Each pair is two rows. How far apart are they, by a hidden measure? 0 means very close, and 40 very far. Two or three weighted sums of its numbers give each row a place; it is the straight-line distance between the places.
1.6 -0.3 -1.1 0.7 -0.6 -1.8 1.1 -0.8 1.5 1.1
2.3 1.4 0.7 1.7 2.1 0.3 1.9 1.5 2.3 1.7 11
-0.5 -0.6 -2.1 0.2 0.2 -1.0 0.1 0.1 -0.4 0.1
-1.2 -0.5 -0.8 -0.2 -1.0 -0.5 -0.3 -1.8 -1.1 -0.6 21
-0.9 -0.9 -1.2 -1.3 -1.1 -0.9 -1.1 -0.5 -1.0 -0.9
-1.9 -1.2 0.1 -1.6 -1.3 -1.2 -1.9 -1.5 -1.9 -1.7 22
-0.1 -0.5 -2.3 -0.5 0.0 -1.1 -1.4 -0.1 -0.2 -0.3
-2.0 0.4 -0.4 -0.8 0.1 0.8 -1.5 0.5 -2.0 -0.9 9
0.5 1.5 2.4 0.4 1.3 2.0 -0.3 1.5 0.3 0.7
1.4 0.5 1.7 0.7 -0.3 0.8 1.2 -0.2 1.4 0.9 29
-0.9 -1.8 -1.3 -1.6 -1.5 -1.4 -0.8 -1.1 -0.9 -1.5
-0.2 -0.2 0.7 -0.9 -0.5 -0.6 -0.3 -1.2 -0.2 -0.3 23
0.9 0.5 1.4 0.0 0.2 1.1 0.1 0.7 1.0 0.5
0.4 -0.5 0.9 -0.6 -1.3 -0.2 -0.2 -0.8 0.5 -0.1 16
-1.2 0.9 0.6 0.2 1.0 1.2 -0.6 1.3 -1.2 -0.2
-1.4 -0.8 0.4 -1.6 -0.8 -0.6 -1.5 -0.9 -1.4 -1.4 15
-0.4 1.2 1.0 0.3 1.0 1.8 -0.3 1.4 -0.5 0.0
1.1 -0.5 0.2 0.4 0.0 -0.1 1.0 -0.3 1.1 0.6 26
-1.1 0.2 -0.2 0.1 0.6 0.8 -0.2 1.0 -1.0 -0.4
-2.0 0.4 0.4 -0.5 0.4 0.9 -1.4 0.7 -2.0 -0.8 8
-1.3 -0.7 -0.9 -1.0 -0.8 -0.1 -1.1 -0.4 -1.4 -1.5
-0.2 0.0 -0.2 -0.2 0.1 0.3 -0.8 0.5 -0.2 -0.4 12
0.9 -0.9 -1.1 0.1 -1.3 -0.9 0.7 -1.6 0.8 0.3
-0.5 -1.1 -1.1 -0.6 -0.6 -1.3 -0.1 -0.8 -0.5 -0.4 14
0.6 1.1 0.0 1.4 1.6 0.8 1.3 1.6 0.8 1.1
-0.4 0.1 -0.4 0.1 0.7 -0.1 0.4 0.7 -0.3 -0.1 3
-0.1 0.5 -1.4 0.8 1.1 -0.2 0.5 0.7 0.0 0.5
0.0 0.1 -1.5 0.8 -0.6 -0.5 0.5 -1.9 0.0 0.6 16
-0.6 -0.4 -1.1 -0.1 0.1 -0.6 -0.3 -0.1 -0.4 -0.4
-0.3 0.1 -0.2 0.3 0.5 0.6 0.1 0.3 -0.2 -0.1 4
-0.2 -1.0 -1.2 -0.4 -1.2 -0.6 -0.3 -1.0 -0.2 -0.8
1.9 0.2 0.7 1.2 -0.1 -0.1 1.7 -0.5 2.0 1.5 27
0.1 0.8 1.0 -0.2 0.5 1.3 -0.8 0.9 0.1 -0.3
0.0 -1.1 0.3 -1.1 -2.1 -0.7 -0.5 -1.6 -0.1 -0.5 19
0.0 0.2 -0.9 0.6 0.9 -0.2 0.2 0.6 0.0 0.3
1.7 1.4 2.5 0.8 0.8 2.1 1.2 1.1 1.6 1.1 3
2.3 1.3 -0.1 2.2 1.7 0.8 2.5 1.1 2.3 2.1
1.9 0.6 -0.5 1.1 1.3 0.2 1.6 0.8 2.0 1.6 15
0.8 0.2 1.0 0.0 -0.1 0.9 0.6 0.4 0.7 0.3
-0.4 -0.1 -0.4 -1.0 -0.5 0.5 -0.8 0.0 -0.5 -0.7 16
0.9 0.0 1.0 0.8 0.4 0.7 1.3 0.2 1.0 0.7
-0.2 -1.4 -2.0 -0.9 -1.7 -1.2 -0.2 -1.5 -0.2 -0.7 14
-0.8 0.3 -0.6 0.0 0.7 0.4 -0.3 0.9 -1.0 -0.2
-0.9 0.2 -0.1 0.0 0.3 -1.7 -0.2 -0.5 -0.8 -0.2 26
-0.7 0.1 0.6 -0.7 0.2 0.7 -1.1 0.6 -0.7 -0.7
0.2 -0.5 0.7 -0.6 -0.6 0.2 0.1 -0.2 0.3 -0.3 14
-1.2 -0.3 0.8 -1.4 -0.7 0.6 -1.8 -0.1 -1.3 -1.1
-1.9 0.3 0.1 -0.7 0.2 0.9 -1.8 0.6 -2.0 -0.9 8
1.4 0.3 0.3 0.5 0.4 0.7 1.0 0.8 1.4 0.9
-0.5 0.8 0.2 0.6 1.4 1.0 0.1 1.4 -0.5 0.2 7
-0.7 -1.1 0.4 -1.6 -1.5 -0.3 -0.9 -0.8 -0.6 -1.1
-0.1 0.3 -1.1 0.6 0.8 -0.8 0.6 0.5 0.0 0.5 15
0.4 -1.1 -0.5 -0.3 -1.2 -0.3 0.2 -0.9 0.5 -0.1
-0.7 -1.6 -0.2 -1.4 -2.3 -1.0 -0.8 -1.6 -0.5 -1.0 3
-1.0 -1.4 -0.9 -1.4 -1.5 -1.0 -0.7 -1.2 -1.1 -1.6
-0.8 -0.2 0.2 -1.3 -0.4 0.5 -1.3 0.1 -0.9 -0.9 30
1.1 1.5 -1.1 1.9 2.0 0.1 1.4 1.5 1.1 1.4
0.0 0.9 0.6 0.0 0.8 1.5 -0.3 1.1 0.0 -0.3 14
0.0 -0.8 -0.1 -1.0 -1.1 -1.7 -0.2 -2.0 -0.1 -0.7
1.3 0.5 -0.8 0.8 1.1 -0.7 1.2 0.7 1.4 0.8 15
0.1 -1.1 0.2 -0.7 -2.2 -0.9 -0.3 -2.2 0.2 -0.3
1.0 0.4 0.5 0.1 0.1 1.1 0.6 0.7 1.0 0.5 28
-1.1 -0.7 -2.1 -1.5 -1.0 -0.7 -1.3 -0.4 -1.0 -1.0
-0.5 -0.8 0.3 -1.1 -0.6 0.2 -1.0 -0.2 -0.7 -1.0 25
0.2 1.3 1.0 1.1 1.6 1.9 0.9 1.6 0.3 0.8
1.0 0.8 1.3 1.1 0.6 1.3 1.4 0.8 1.1 0.9 17
1.6 0.3 -1.1 1.2 0.6 -0.7 1.7 0.2 1.6 1.3
-0.1 1.3 0.9 0.3 0.9 1.7 0.1 1.3 -0.2 0.1 21
-0.1 -1.3 -0.4 -0.8 -0.6 -0.5 -0.2 -1.0 -0.1 -0.6
0.9 1.6 1.0 2.0 2.2 1.9 1.4 1.6 1.0 1.5 11
-1.2 -0.7 -1.2 -0.7 -1.0 -0.4 -0.4 -0.5 -1.2 -1.2
0.1 0.7 0.2 1.1 1.3 0.9 0.7 1.0 0.2 0.7 20
-0.3 0.2 0.4 -0.4 0.4 0.8 -0.4 0.7 -0.3 -0.8
-1.4 -0.9 -1.2 -0.6 -1.0 -1.4 -0.7 -2.0 -1.6 -1.0 12
-0.9 0.3 0.9 0.1 -0.5 0.0 -0.7 -1.5 -0.9 0.0
-0.7 -0.8 -0.5 -1.2 -1.9 -1.5 -0.8 -1.3 -0.7 -0.7 5
-1.0 0.6 0.6 0.1 0.7 1.1 -0.3 1.0 -0.9 -0.4
1.1 1.5 0.1 1.9 2.0 0.9 1.3 1.6 1.0 1.4 11
0.3 0.6 0.4 -0.2 0.4 1.2 -1.0 0.8 0.3 0.3
-0.2 0.2 -0.6 0.7 0.9 0.4 0.3 0.8 -0.2 0.2 22
2.1 1.2 0.3 2.0 1.8 1.3 2.3 1.1 2.0 1.7
-0.1 -1.0 -1.5 -0.9 -2.2 -1.0 -0.2 -1.8 -0.1 -0.7 17
0.2 -0.4 -0.9 0.1 0.1 -0.2 0.6 -0.2 0.1 -0.1
0.1 0.7 0.4 0.3 0.7 1.2 -1.3 0.8 0.1 0.6 23
1.0 0.0 0.4 0.4 0.7 -0.2 0.8 0.7 1.0 0.5
0.7 0.8 0.9 1.2 1.5 0.1 0.8 1.1 0.6 0.9 1
-1.1 -0.2 -0.5 -0.1 0.0 -1.5 -0.4 -0.3 -1.0 -0.5
-0.5 -1.8 -1.7 -1.0 -1.2 -1.1 -0.2 -1.1 -0.3 -1.0 11
-1.0 -0.8 -1.4 -0.4 -0.8 -2.4 -0.3 -1.1 -1.0 -0.7
-1.3 -0.8 0.0 -1.9 -1.1 -0.1 -1.5 -0.5 -1.3 -1.4 24
-0.8 0.0 -1.0 -0.1 0.5 0.1 -0.1 0.6 -0.7 -0.5
0.4 -1.4 -0.6 -0.3 -1.6 -1.9 0.2 -2.0 0.4 -0.2 32
0.4 -0.8 -0.8 -0.1 -0.4 -0.6 0.6 -0.4 0.5 0.0
0.6 0.2 -0.1 0.8 0.8 -0.1 1.1 0.4 0.7 0.6 5
-0.6 -0.7 -0.5 -0.3 -0.1 -0.4 0.1 0.0 -0.4 -0.4
0.2 0.3 0.8 -0.3 -0.6 0.9 -0.3 -0.2 0.4 0.3 14
-0.3 0.9 -0.2 0.6 1.2 1.0 0.4 1.5 -0.1 0.2
-1.5 -0.8 0.0 -1.3 -0.7 -0.1 -1.7 -0.4 -1.5 -1.4 12
2.0 0.5 -0.8 1.5 0.2 -1.3 1.8 -0.3 1.9 1.7
0.3 -0.8 -1.8 0.0 -1.4 -1.3 0.5 -2.1 0.4 -0.1 22
-0.7 0.6 -0.3 0.6 0.9 -1.2 -0.3 0.1 -0.7 0.5
1.3 0.4 0.2 0.9 1.0 -0.7 1.1 0.6 1.3 0.8 14
-0.5 0.0 -1.4 -0.8 -0.2 -1.1 -1.0 0.2 -0.4 -0.6
0.0 -1.5 0.0 -0.8 -1.9 -0.9 -0.1 -1.9 0.0 -0.5 35
1.6 0.4 1.1 1.3 1.0 -0.3 1.8 0.4 1.6 1.3
0.1 0.5 0.8 0.7 1.2 0.3 0.8 1.0 0.1 0.4 14
0.4 -0.3 0.9 0.0 -1.3 -0.4 0.6 -1.2 0.5 0.3
-1.8 -0.4 -1.0 -1.0 -0.4 -0.7 -1.0 0.1 -1.8 -1.4 21
0.6 -1.0 0.5 -0.1 -1.0 -0.9 0.4 -1.1 0.7 0.1
0.6 -1.1 -0.4 0.1 -1.3 -1.4 0.5 -2.5 0.8 0.1 5
1.6 1.0 -0.3 1.8 1.6 0.1 1.9 1.3 1.7 1.5
0.6 -0.5 -0.9 -0.2 -1.2 -1.3 0.4 -0.9 0.6 0.1 8
0.8 -0.7 0.4 0.1 -0.8 0.0 0.6 -0.4 0.9 0.4
0.8 0.4 -2.1 0.1 -1.0 -0.7 0.6 -0.6 0.9 0.4 26
-0.8 0.0 1.1 -0.4 -0.1 0.7 -0.7 -0.1 -0.8 -0.8
-0.1 1.1 1.9 0.2 0.7 1.9 -0.2 1.1 -0.3 0.2 19
-1.0 0.6 -0.7 -0.1 0.2 0.8 -0.3 0.6 -1.0 -0.5
-0.4 0.0 1.4 -0.8 -0.8 0.8 -1.2 -0.2 -0.4 -0.4 14
-0.1 0.3 -0.1 0.7 1.0 0.7 0.6 0.8 -0.1 0.4
-0.3 1.2 0.1 1.1 1.8 1.3 0.4 1.7 -0.3 0.6 10
-1.6 0.0 -0.2 -0.7 -0.9 -0.2 -0.9 -1.6 -1.6 -1.2
0.2 -0.4 -1.4 -0.1 0.1 -0.8 0.1 -0.1 0.1 -0.3 13
0.0 -1.8 -0.7 -0.6 -1.3 -1.6 0.1 -1.8 -0.1 -0.5
-1.4 -1.4 -0.6 -1.7 -1.0 -0.5 -1.0 -0.5 -1.4 -1.8 20
1.2 1.2 -0.6 1.8 1.9 0.6 1.7 1.5 1.4 1.4
0.3 0.3 -0.4 0.7 0.8 0.5 0.9 0.7 0.4 0.4 8
0.6 -0.7 -0.9 0.3 -0.3 -0.8 0.4 -0.5 0.6 0.1
-0.1 -0.4 0.9 -1.0 -1.3 0.1 -0.3 -0.6 0.1 -0.3 14
